One turn moves each row of this set onto another row. After a few examples, where does it send each row asked below?
zimik: .09 -.11 -.14 -.33 -.03 -.04 .03 .09 -.12 -.23 .33 -.22 .27 -.04 -.03 -.48
kosof: -.06 -.09 .06 .06 -.13 .24 .32 -.21 -.06 -.23 .38 .36 -.07 -.28 -.01 .09
Sen: .14 -.39 -.04 .05 .30 .18 .26 -.07 .10 -.29 .31 -.35 .15 .33 .17 .19
zefu: -.13 -.04 .22 .18 -.10 .14 .43 .14 -.01 -.05 .09 -.04 .15 .16 -.29 .17
zaf: -.12 .00 -.12 .33 -.21 -.11 .08 -.10 -.25 .04 .08 .33 .10 -.16 .10 -.16
Sos: .09 -.35 -.04 .16 .20 .02 -.04 -.27 .01 .08 .34 -.19 .12 .27 .40 .11
Nep: -.17 -.06 -.17 .07 .31 -.19 -.09 -.09 .03 -.48 -.03 -.16 .31 .16 .19 .06
feko: .10 -.37 .04 .04 .22 .16 .17 -.22 .04 .02 .39 -.32 .00 .30 .22 .23
zurar: -.21 -.03 -.02 -.08 .20 -.16 -.19 -.39 .02 -.15 .28 .00 .04 -.07 .31 .14
gab: -.03 -.18 -.22 .41 -.09 .15 .23 .05 -.35 -.33 -.06 .29 .18 .07 -.03 -.10
tiz: .13 -.39 -.22 .27 .26 .06 .00 -.13 -.06 -.17 .17 -.19 .23 .37 .37 .03
puli: .16 -.43 -.12 .04 .21 .25 .18 -.29 -.12 -.12 .44 -.19 -.12 .17 .31 .16
mizot: .14 -.37 -.12 .08 .24 .10 .02 -.33 .05 -.18 .44 -.07 .07 .09 .44 .10
Teze: .05 -.15 -.18 -.23 -.06 -.06 -.03 .10 -.27 -.08 .22 -.25 .24 .07 -.04 -.48
kebo: -.06 .05 .09 -.01 -.17 .09 .43 -.13 -.03 -.13 .36 .21 -.09 -.31 -.11 .07
tomuz: .15 -.35 -.14 .14 .33 .08 .09 -.14 .15 -.36 .31 -.17 .27 .22 .35 .07
zaduf: -.09 -.18 -.21 -.06 .27 .09 .24 -.06 -.26 -.57 .03 -.29 -.06 .18 -.04 .18
vid: -.09 .09 .02 .27 -.06 -.14 .31 .17 .10 -.25 -.02 .10 .41 .00 -.13 -.07
sizi: -.02 -.05 -.28 .35 -.10 -.01 .28 .08 -.24 -.39 -.02 .27 .22 -.11 -.02 -.18
tufam: -.22 -.13 .04 -.14 .14 .03 .10 -.29 -.24 -.02 .21 -.28 -.27 .11 .02 .32
kiku: .00 -.18 -.11 .17 -.10 .33 .45 -.02 -.29 -.38 .16 .25 -.09 -.07 -.15 .05
Luga: -.14 -.10 -.05 .42 -.17 .01 .04 -.08 -.23 .08 .02 .31 .19 .06 .09 -.08
razi: -.22 -.10 -.10 .02 .16 -.17 -.24 -.38 -.17 -.07 .17 -.03 -.01 .00 .33 .11
Bak: .04 -.09 -.03 -.35 -.10 -.04 .03 .06 -.15 .03 .37 -.29 .14 .02 -.08 -.39
rud: .01 -.06 -.12 .11 -.11 .17 .56 .09 -.21 -.42 .14 .14 -.03 -.14 -.22 -.01
Zak: -.16 -.12 -.01 -.22 .18 .08 .16 -.33 -.17 -.21 .31 -.19 -.29 -.01 .05 .29
Dinuv: .09 -.18 -.19 -.29 -.08 .04 .06 .10 -.34 -.13 .27 -.26 .12 .04 -.10 -.45
pufe: .10 -.13 -.16 -.32 -.07 -.02 -.03 -.01 -.17 -.15 .38 -.13 .17 -.09 .02 -.47
fudit: -.08 -.01 .11 .14 -.04 .04 .17 -.11 .22 -.29 .29 .38 .29 -.21 .05 .00
talob: -.13 -.02 .09 .20 -.26 .01 .31 -.07 -.29 .21 .13 .10 -.12 -.05 -.15 .04
Gupur: -.18 -.06 .18 .26 -.21 .07 .19 -.08 -.14 .27 .15 .12 .02 .10 -.09 .12
lokuv: -.11 .12 .09 .15 -.13 -.14 .19 -.07 .16 -.11 .25 .28 .26 -.27 .04 -.05
ger: .16 -.46 -.22 .15 .27 .23 .21 -.11 -.18 -.27 .25 -.27 .03 .35 .23 .12
peput: -.09 -.01 .13 .21 -.01 .05 .30 .14 .21 -.36 .07 .14 .42 .06 -.16 .05
baz: -.14 -.13 -.30 .13 .28 -.14 -.13 -.15 -.17 -.50 -.05 -.08 .22 .14 .25 .00
tili: .07 -.11 -.08 -.35 -.04 .00 .12 .13 -.12 -.15 .32 -.32 .20 .01 -.13 -.40
vedi: -.09 .01 .08 .20 -.15 .03 .49 .19 -.16 -.09 .00 -.08 .10 .11 -.31 .06
bulal: .04 -.11 -.10 -.28 -.09 -.09 -.08 .04 -.19 .03 .31 -.24 .23 .03 .01 -.45
zali: -.15 -.14 -.07 -.05 .27 .03 .22 .00 -.18 -.42 -.01 -.40 .00 .31 -.09 .22
laf: .07 -.17 -.16 -.33 -.09 .04 .05 .00 -.27 -.07 .38 -.21 .04 -.07 -.04 -.43

zaf turns into -> sizi
fudit turns into -> peput
Now find these:
tomuz turns into -> Sen
Dinuv turns into -> laf
baz turns into -> zaduf

One turn moves each row of this set onto another row. After a few examples, where does it send each row asked below?
tesor: .15 -.02 -.05 .03 .03 -.09 .14 .15 .06 .60 .11 .08 -.27 .46 .11 -.07 -.04 .06 -.19 -.07 -.12 .02 .09 .10 .01 .17 .09 .24 .01 -.04 -.03 -.25 .04 .16 .13 .16 .13
pofa: .26 -.09 -.14 -.08 .07 -.29 -.06 -.18 .08 .27 .44 .03 .22 .22 -.30 .01 -.31 .27 -.09 .22 .08 .20 .10 .46 -.24 -.08 -.15 -.28 -.17 .14 -.01 .04 -.08 .25 -.22 -.36 -.07
Kel: -.02 .19 .01 .06 -.12 .03 .00 .26 .02 -.22 -.19 .02 -.33 -.35 .04 .23 .04 -.02 .07 -.44 -.17 .13 -.06 -.06 -.08 .03 -.18 .00 .02 .08 .22 -.29 .11 -.15 .10 .07 -.17
zesuz: .16 -.40 -.12 .04 -.11 .04 -.14 .07 .02 .33 .08 -.12 -.05 .36 -.14 .02 -.01 .03 -.22 -.11 -.23 .05 -.16 -.12 .07 .16 .21 .24 -.05 -.08 .12 -.28 -.11 .19 .26 .18 .16
lipar: .11 -.15 .02 .05 -.03 -.10 -.13 -.26 -.11 .18 .54 .11 .35 .02 -.17 .06 -.25 .27 -.22 .12 .07 .23 .11 .28 -.10 -.02 .15 -.08 -.20 .08 -.14 .34 .07 .36 -.21 -.14 .15
buti: -.07 -.36 -.04 -.35 .13 .16 -.04 .14 .09 -.29 .20 -.03 .15 -.16 -.28 .12 .03 .24 -.25 .19 .13 .13 .21 .21 -.18 .08 .09 -.30 -.17 .19 -.23 .32 -.17 .29 -.10 .04 .16
biz: -.26 .07 -.28 -.05 .35 .18 .17 .16 -.13 -.01 -.04 .04 -.12 -.48 .00 .12 -.24 .13 .11 .01 -.23 -.22 -.16 -.14 -.05 -.06 -.08 .06 .04 -.13 -.16 .12 .26 -.07 -.16 .03 .20
saka: .27 -.11 -.06 -.19 .07 -.18 -.04 .03 -.03 -.10 .08 -.31 .18 .02 -.38 .10 -.24 .11 .14 .24 .20 -.01 .22 .43 -.20 -.05 -.12 -.51 -.04 .08 .16 .13 -.33 .33 -.07 -.18 -.23
mimus: -.01 -.17 -.15 -.21 .16 .08 -.09 .15 -.02 -.14 -.47 -.10 .03 -.29 -.10 .08 -.37 -.04 .38 .01 -.22 -.09 -.28 -.22 -.25 -.08 -.22 .01 -.03 -.02 .20 -.03 .05 -.02 -.13 -.19 .03
vezon: .30 -.35 -.09 .22 -.01 -.10 .23 -.02 .07 .45 -.13 -.02 -.07 .44 .03 -.06 .06 -.03 -.06 -.06 -.28 .12 .04 .10 .13 -.08 .16 -.02 .04 .02 .21 -.31 -.20 .06 .13 .11 -.03
ral: -.09 .17 .07 .03 .04 .08 -.01 .39 .14 -.11 .06 -.05 -.17 -.25 -.14 .14 .00 .08 .22 -.44 -.20 .20 .00 -.08 .01 -.13 -.21 .05 .04 .02 .18 -.39 .06 -.27 .10 .12 -.27
Zofa: -.02 .08 .12 -.02 .06 -.05 -.11 -.16 -.05 .00 .49 -.09 -.02 -.06 -.03 .04 -.11 .19 .10 .02 .10 .00 .61 .23 -.19 -.14 .13 -.26 -.11 .04 -.11 .19 -.03 .47 -.37 -.17 .03
duv: -.10 .02 -.15 .07 .29 .01 .20 -.01 .05 .13 -.02 -.15 .01 -.30 -.06 -.19 -.20 .03 .50 -.18 -.26 -.10 .15 -.18 -.14 -.16 -.23 .01 .12 -.16 .02 -.03 .11 -.23 -.30 -.32 -.12
Gafin: .11 -.38 -.17 -.09 -.03 -.15 -.02 -.20 .00 .03 .10 .10 .32 .06 -.24 .08 -.18 .22 -.32 .15 .00 .33 .02 .45 -.28 .01 -.02 -.21 -.28 .28 -.04 .28 -.24 .24 -.13 -.21 .18
gif: -.10 .21 .13 .15 -.09 .14 .17 .28 -.06 -.07 .01 -.07 -.20 -.33 -.09 .34 .11 .03 .15 -.34 -.18 .10 -.09 -.03 .10 -.06 -.13 -.01 -.01 -.10 .22 -.15 .21 -.22 .14 .15 -.20

Kel turns into -> ral
tesor turns into -> zesuz
biz turns into -> mimus
Now find these:
saka turns into -> Zofa
lipar turns into -> Gafin

One turn moves each row of this set onto another row. After a few examples, where does it send each row asked below?
koni: .41 .11 -.12 .20 -.01 .16 .10 -.10 .26 .08 -.13 .19 -.18 .08 .34 -.09 .03 .17
gudon: -.01 .38 .34 .11 -.02 -.06 -.09 -.35 .18 .15 -.06 -.18 .18 .22 .30 .10 .15 -.17
Mutu: .07 .01 .43 -.03 .13 -.10 -.24 -.04 .22 .25 -.16 .06 .24 -.09 .14 .08 .01 -.38
Namop: .02 .01 -.33 -.13 -.15 -.14 -.34 -.21 .02 -.04 -.01 .05 -.06 -.22 -.28 -.24 -.04 -.07
sas: -.07 .34 .12 -.14 .15 .13 .09 -.04 -.02 -.12 .05 -.11 -.04 .25 -.47 .12 .28 .11
tesot: -.38 .30 .07 .25 -.16 .24 .11 .32 .06 -.03 -.11 -.04 -.08 .23 .12 .03 .19 -.25
Bifun: .44 -.15 .00 .05 -.07 .06 .03 .04 .23 .11 -.23 .17 -.23 -.07 .24 .01 -.02 .10
Voz: .25 .04 .18 -.14 .03 .20 .19 -.07 -.04 .00 .13 .15 -.09 .06 -.48 -.18 .03 -.34
Mik: .27 -.06 -.03 .01 .08 .03 -.10 .13 .23 .06 -.35 .12 -.17 -.07 .18 .20 .12 .31
zarot: .07 .00 .23 -.25 .11 .03 .01 .19 -.03 -.05 .04 .00 -.07 .08 -.57 .06 .10 -.09
Kiba: -.24 .22 .07 .25 -.27 .32 .21 .20 .01 .01 -.11 .03 -.13 .14 .14 -.07 .15 -.43
keki: -.23 .04 .12 .16 -.20 .27 .12 .38 .02 .04 -.19 .10 -.10 .00 .05 -.02 .11 -.49
Kipe: .22 .21 -.15 .17 .13 .12 -.02 -.03 .27 .02 -.23 .11 -.11 .08 .28 .09 .16 .37
Komez: -.07 .21 -.36 -.05 -.19 -.14 -.28 -.32 .02 -.10 .05 -.09 -.07 -.05 -.21 -.19 .03 .06
kipig: .15 .16 .36 .07 -.04 .04 -.04 -.37 .14 .22 -.14 .02 .16 -.03 .26 .00 .07 -.46
kug: .04 .11 -.36 -.07 -.22 -.07 -.24 -.37 .00 -.07 .02 .00 -.10 -.15 -.22 -.25 .00 -.07
lovun: -.08 .10 -.33 -.11 -.12 -.20 -.38 -.16 .05 -.08 .03 -.04 -.03 -.11 -.28 -.16 -.02 .07
gofe: .10 .37 .07 -.03 .06 .29 .25 -.28 -.05 -.07 .14 .04 -.06 .23 -.38 -.14 .21 -.17
ruma: -.09 .22 .41 .04 .15 -.20 -.27 -.01 .24 .17 -.11 -.14 .25 .14 .16 .18 .08 -.10
kap: -.37 .12 .12 .16 -.10 .20 .01 .50 .05 .00 -.18 .02 -.05 .08 .02 .07 .15 -.29

keki turns into -> kap
sas turns into -> gofe
Komez turns into -> kug
Now find these:
gudon turns into -> kipig
Kipe turns into -> koni

One turn moves each row of this set onto another row. After a few examples, where does it send each row asked below?
ruv: -.14 .16 .08 .03 .10 .05 -.35 .16 .16 .13 .21 .01 -.23 -.03 .04 .19 -.17 .16 -.35 -.11 -.42 -.08 .18 .18 .12 .08 -.07
Vavo: -.19 .20 -.05 .07 .08 .13 -.17 .02 .26 .12 .19 .15 -.14 .01 .07 .24 -.12 .16 -.42 -.10 -.42 -.02 .15 .17 .12 .05 -.12
Bek: -.14 -.02 -.08 -.02 .12 -.24 .41 -.15 .20 .07 -.23 .02 -.01 .23 -.01 -.08 -.04 -.14 .33 -.01 .50 -.02 .01 .05 -.02 .18 -.06
ninid: -.29 .18 -.10 .09 .11 .17 -.17 -.04 .27 .09 .23 .03 -.11 -.06 .12 .27 -.15 .17 -.44 -.04 -.34 -.04 .21 .18 .03 .04 -.17
zere: .06 .17 -.13 .15 -.02 .14 -.06 .16 .19 .08 .13 .21 .04 -.16 .08 .10 .04 .10 -.55 -.11 -.42 -.07 .13 .15 .13 .12 -.10
gozap: .01 -.22 .13 -.16 -.20 -.17 -.02 -.17 -.28 -.02 -.14 -.11 .04 -.16 .06 .35 -.22 -.30 .23 .24 .21 .09 .05 .06 -.05 -.32 .07
sepip: -.01 .15 -.25 .15 .00 .17 -.05 .06 .17 .04 .15 .14 .08 -.24 .14 .10 -.03 .07 -.59 -.06 -.33 -.13 .15 .16 .06 .10 -.13
Mun: -.04 -.02 -.15 -.01 .08 -.22 .45 -.11 .15 .07 -.27 .04 .05 .18 -.01 -.12 .00 -.20 .31 .02 .47 -.04 .01 .02 -.06 .21 -.06
buku: .12 -.32 -.03 -.13 -.15 -.18 .01 -.16 -.34 .02 -.19 -.07 .11 -.12 .05 .32 -.21 -.33 .15 .31 .08 .09 .11 .05 -.15 -.27 .06
subod: .12 .13 -.07 .09 .05 .06 -.24 .25 .06 .09 .13 .07 -.05 -.16 .02 .04 -.05 .11 -.48 -.11 -.44 -.13 .13 .14 .11 .15 -.04
mise: .11 -.25 .07 -.12 -.22 -.15 .01 -.14 -.35 -.03 -.17 -.07 .08 -.18 .07 .27 -.18 -.32 .15 .28 .19 .06 .00 .04 -.08 -.28 .10
lati: .32 -.07 .09 -.07 -.16 -.12 -.10 -.32 -.03 -.11 .06 -.21 .05 .08 -.13 -.12 -.10 -.11 .22 .45 .12 .14 .15 -.15 .20 -.28 .27
lut: .05 .27 .08 .17 -.10 .12 -.08 .12 .19 -.09 .17 .21 -.10 -.23 .18 .10 .07 .11 -.53 -.18 -.10 -.10 .01 .15 .31 .04 .01
beba: -.01 .22 .00 .19 -.09 .15 -.04 .08 .18 -.11 .23 .16 -.01 -.34 .26 .08 .06 .10 -.56 -.14 -.01 -.11 .01 .16 .25 .04 -.05
lev: -.08 -.04 -.20 -.02 .14 -.23 .44 -.16 .15 .12 -.27 .04 .07 .25 -.04 -.10 -.04 -.17 .31 .04 .36 -.01 .06 .03 -.11 .25 -.10
kema: .26 -.13 -.01 -.09 -.09 -.10 -.12 -.32 -.03 -.02 .05 -.23 .08 .16 -.18 -.09 -.16 -.12 .23 .50 -.07 .14 .23 -.15 .10 -.27 .23
bef: .14 .19 .11 .10 -.05 .05 -.21 .28 .07 -.05 .19 .12 -.15 -.29 .11 -.02 .06 .11 -.47 -.19 -.14 -.13 .00 .15 .28 .08 .01
kot: .36 -.17 -.04 -.06 -.14 -.08 -.09 -.29 -.04 -.07 .02 -.23 .12 .09 -.16 -.16 -.09 -.12 .17 .47 .01 .14 .17 -.14 .14 -.23 .26
nok: .00 -.28 .06 -.16 -.13 -.16 -.06 -.21 -.31 .05 -.19 -.13 .06 -.10 .02 .37 -.25 -.29 .20 .30 .12 .10 .11 .07 -.12 -.30 .06
Bekad: -.09 .25 .28 .06 .03 .06 -.33 .17 .15 -.01 .27 .00 -.32 -.14 .10 .13 -.06 .16 -.32 -.20 -.15 -.11 .08 .19 .30 .01 -.02
fipa: .20 -.10 .08 -.10 -.10 -.08 -.14 -.35 -.01 -.04 .07 -.26 .00 .16 -.16 -.10 -.16 -.06 .29 .46 .05 .16 .20 -.15 .15 -.29 .24
dile: -.20 .26 .19 .07 -.01 .11 -.20 .05 .27 -.01 .28 .14 -.26 -.06 .14 .23 -.03 .16 -.40 -.16 -.12 -.06 .04 .19 .28 -.02 -.07
pog: .02 -.20 -.20 .00 .27 -.25 .43 -.14 .05 .10 -.10 -.07 .04 .16 -.14 -.33 .02 -.06 .34 .07 .28 -.07 .01 -.04 .01 .10 .10
baru: -.09 -.20 -.16 .00 .29 -.26 .39 -.18 .11 .13 -.10 -.12 .01 .22 -.17 -.26 -.06 -.04 .43 .08 .24 -.06 .04 -.02 -.04 .07 .08
Vobo: -.15 -.17 -.09 -.02 .29 -.24 .38 -.17 .09 .11 -.04 -.09 -.06 .20 -.13 -.21 -.05 -.04 .45 .06 .35 -.04 .01 .00 .05 .04 .10
pagi: -.03 -.16 -.09 -.01 .23 -.24 .41 -.16 .07 .07 -.05 -.09 -.01 .16 -.12 -.30 .05 -.04 .36 .04 .40 -.08 -.02 -.01 .08 .04 .11
kanu: -.32 .27 .13 .07 -.03 .16 -.17 -.05 .28 -.06 .32 .07 -.20 -.16 .23 .21 -.05 .15 -.41 -.13 -.01 -.10 .07 .21 .21 -.03 -.10
lifuf: -.19 -.02 -.12 .00 .14 -.22 .40 -.17 .18 .11 -.24 .00 -.01 .28 -.06 -.03 -.07 -.15 .32 -.01 .39 -.01 .05 .03 -.09 .18 -.13

kanu turns into -> beba
Bekad turns into -> bef
fipa turns into -> lati
Now find these:
Bek turns into -> Mun
Vobo turns into -> pagi
dile turns into -> lut
gozap turns into -> mise

